In the rows, zero is written as 100.
A single turn carries every row of the set below to another of its rows. Some are shown first; where does it send the rows asked next?
nufe: 98	85	110	101	86	44	110	111	109	111	112	109	112	116	104
zam: 111	100	92	95	106	61	108	102	97	98	94	94	105	120	112
pivun: 91	73	92	99	85	70	105	101	100	115	83	118	118	109	103
lupub: 88	72	95	91	102	82	113	101	116	125	95	127	124	112	124
sen: 113	92	100	101	117	72	106	100	112	129	111	96	108	125	122
gev: 103	78	83	87	85	74	109	117	94	95	103	119	98	102	115
zar: 121	105	96	100	104	72	105	117	101	106	100	114	110	112	126
Mul: 102	91	110	93	103	66	113	115	111	107	92	133	121	104	123
Gake: 108	78	110	91	106	58	109	111	117	112	92	134	115	99	118
rimit: 100	68	94	105	101	93	100	115	111	126	118	113	107	116	108
Duf: 113	79	83	94	109	85	109	110	114	126	111	110	115	115	133
Fil: 113	95	106	89	107	65	100	87	98	95	92	109	108	113	109
piv: 104	74	110	101	126	82	100	101	116	126	105	111	101	117	103
Siz: 105	102	106	95	100	79	111	117	102	119	113	132	92	107	105
Ziri: 96	89	85	90	90	76	107	117	103	88	112	119	95	115	108
zal: 95	79	83	79	96	80	121	111	104	104	108	127	94	102	103
Lakot: 85	80	91	94	87	71	114	105	100	102	86	115	123	112	109
tor: 103	73	80	90	111	75	113	94	111	118	106	90	111	123	118
rigav: 107	67	97	81	113	70	108	82	115	111	113	100	113	117	116
Bedi: 111	86	75	88	98	75	111	111	100	95	94	107	112	109	123
lef: 92	74	94	88	101	75	107	94	115	125	87	135	113	110	121
Fomi: 104	82	113	97	118	70	103	94	110	134	110	106	93	120	112
Romim: 116	100	101	100	86	79	95	106	95	104	106	120	115	112	119
nudib: 112	82	89	81	90	67	108	103	103	86	111	112	113	108	118
Zogig: 103	88	115	101	112	74	111	106	105	131	113	112	94	112	92
lesob: 82	82	94	98	82	62	107	94	108	124	107	110	110	127	106
viso: 99	60	96	90	114	73	110	107	120	112	122	101	101	117	103
pelef: 105	73	96	92	101	87	116	120	109	125	118	127	102	100	106
venid: 102	101	99	100	101	85	96	112	98	102	95	129	95	115	108
leza: 94	94	102	88	106	68	116	96	99	109	102	111	87	115	89
Sepu: 93	96	114	97	94	49	115	108	107	103	105	108	116	120	107
vato: 96	88	118	94	110	60	115	105	123	125	113	119	117	119	123
foto: 104	71	93	97	100	90	104	111	109	135	117	122	102	110	125
raluk: 94	59	87	83	104	71	113	96	111	119	116	99	97	116	111
zosot: 101	94	101	86	114	65	106	104	107	88	99	117	89	115	103
poket: 103	88	103	88	104	55	109	100	95	95	96	103	89	111	102
sagin: 112	86	109	101	109	82	95	86	107	130	108	109	114	121	116
Fov: 79	78	98	95	93	65	115	95	112	121	108	101	120	127	109
Piro: 113	100	109	101	100	73	99	116	94	111	98	126	95	106	115
kimug: 94	65	91	84	108	75	121	100	106	116	107	107	97	107	90
Bezug: 99	87	112	89	103	50	112	104	125	121	117	126	106	117	122
ralup: 110	73	92	92	91	84	103	102	112	120	127	112	119	116	125

pivun -> lesob
Bedi -> tor
kimug -> leza
And these:
Romim -> ralup
lupub -> Lakot
foto -> gev
rimit -> Ziri

